Q: [142 124 100 138 120]
A: 142, 100

Q:
[[122 101 122 124 104 127 152]
 [132 146 139 132 134 142 146]]
A: 152, 101

Q: [107 138 150 122 137]
A: 150, 107

Q:
[[144 144 108 118 129 139]
 [110 119 123 120 131 107]
 [121 105 128 114 146 134]]
A: 146, 105

Q: [152 116 138 149]
A: 152, 116

Q: [113 115 151 127]
A: 151, 113

Q: [108 134 127 151]
A: 151, 108

Q:
[[130 126 126 129]
 [151 120 109 132]]
A: 151, 109

Q: [154 143 118 124]
A: 154, 118

Q:
[[125 132 145 126 130 132]
 [122 123 113 141 121 102]
 [125 130 132 112 132 136]]
A: 145, 102
---
Q:
[[105 122 140 149 139 132]
 [104 117 136 112 148 134]
 [145 137 121 140 106 144]]
A: 104

Q: [126 146 142 141 103 126 131]
A: 103

Q:
[[148 149 144 150 107 132 107]
 [108 107 105 110 151 109 152]]
A: 105

Q:
[[128 133 124 127 128 138 129]
 [129 139 116 124 127 156 133]]
A: 116

Q: [106 130 137 129 122]
A: 106

Q: [133 112 158 117 101]
A: 101

Q: [148 145 142 128  98]
A: 98

Q: [106 128 144 127 157]
A: 106

Q:
[[108 130 153 129]
 [125 129 134 131]]
A: 108

Q:
[[146 133 141 127 140 136 122]
 [128 133 148 145 109 105 142]]
A: 105
---
[[113 138 153 119 152 120 106]
 [142 122 115 120 113 138 148]] ans = 138

[[121 130 101 133 127 140]
 [125 129 115 129 125 136]
 [122 129 104 126 126 139]] ans = 125

[[131 126 126 135 133 124 123]
 [118 127 128 143 132 127 126]
 [130 138 116 103 115 123 125]] ans = 127

[[145 142 157 145 152]
 [144 153 146 144 154]] ans = 144

[[127 129 123 122 128 119 131]
 [107 122 138 125 126 110 122]
 [138 127 118 132 123 130 139]] ans = 110

[[131 136 133 115 141]
 [144 128 109  99 128]
 [111 139 114 112 105]] ans = 99

[[149 128 127 139 115 127 151]
 [146 138 128 128 119 126 156]
 [123 123 107 131 134 111 140]] ans = 126

[[125 122 113 120]
 [109 106 139 119]
 [141 154 140 146]] ans = 139

[[114 125 125 134 153 150]
 [140 147 126 135 136 111]
 [120 154 137 131 103 146]] ans = 136

[[141 148 110 140 156]
 [123 104 118 103 106]
 [131 102 124 114 124]] ans = 103
---
[[106 154 142 125 121 141]
 [128 129 134 128 130 127]
 [129 130 129 128 128 128]] | 128

[[117 119 118 124 135 107 135]
 [120 123 128 119 134 116 129]] | 120

[[126 104 124 132 151]
 [136 131 140 125 115]
 [116 114 108 146 130]] | 136

[[128 128 127 154 154 154]
 [137 153 154 154 154 154]
 [128 128 128 149 154 154]] | 137

[[142 128 118 116]
 [144 129 129 106]
 [139 129 135 104]] | 144

[[146 141 116 111]
 [116 151 108 101]] | 116

[[122 120 125 125 127 124 139]
 [134 146 126 118 118 149 134]
 [137 135 125 136 126 136 143]] | 134

[[129 116 126 122 146 127 120]
 [138 118 116 122 152 122 126]
 [141 129 125 136 146 126 131]] | 138

[[138 136 137 105 152 129 129]
 [146 131 121 132 101 121 149]] | 146
---
118,139,144,151,127,109
114,115,121,122,109,143
129,141,103,138,110,153
⇒ 144

109,144,128,123
106,140,122,124
125,128,121,130
⇒ 128

110,142,142,100,106
121,146,156,127,121
116,122,124,127,124
⇒ 142

155,125,156,135,106,148,137
105,151,103,114,117,152,116
129,107,141,132,138,146,152
⇒ 156

152,148,133,133
115,128,134,148
114,108,151,135
⇒ 133

118,130,128,132,139
124,135,108,117,139
125,100,109,132,139
⇒ 128

118,105,113,118,138,135
127,106,115,113,137,138
121,134,107,114,119,114
⇒ 113

149,105,154,146,151
120,146,118,125,118
138,112,132,118,142
⇒ 154

124,99,121,145,141,114
127,120,126,136,122,128
133,150,132,112,122,140
⇒ 121

127,133,139,155,137,136
115,121,141,122,119,128
133,135,110,107,126,105
⇒ 139
---
[[153 114 139 136 115 124]
 [152 114 138 135 115 124]
 [152 114 138 135 115 123]] 115

[[153 143 134 136 117]
 [153 143 132 133 111]
 [154 143 133 133 112]] 136

[[152 107 141 118 128]
 [119 128 142 141 132]
 [123 122 128 123 118]] 118

[[105 116 132 105]
 [123 118 113 151]
 [149 139 122 122]] 132

[[129 121 134 123 124 126]
 [122 118 141 143 116 130]
 [141 155 143 125 131 130]] 124

[[131 128 138 138 134 113]
 [120 115 113 122 123 133]
 [128 118 105 128 119 124]] 134

[[136 129 121 120 151 147 139]
 [139 134 110 114 140 140 130]
 [142 123 125 105 143 130 117]] 147

[[126 142 146 129 119 128 123]
 [153 107 107 131 128 130 133]
 [135 135 124 138 140 130 131]] 128

[[113 126 117 134 128 141]
 [135 104 132 126 134 135]
 [147 119 117 129 141 138]] 128

[[109 127 112 127 120]
 [145 122 114 138 141]
 [112 153 130 111 130]] 127
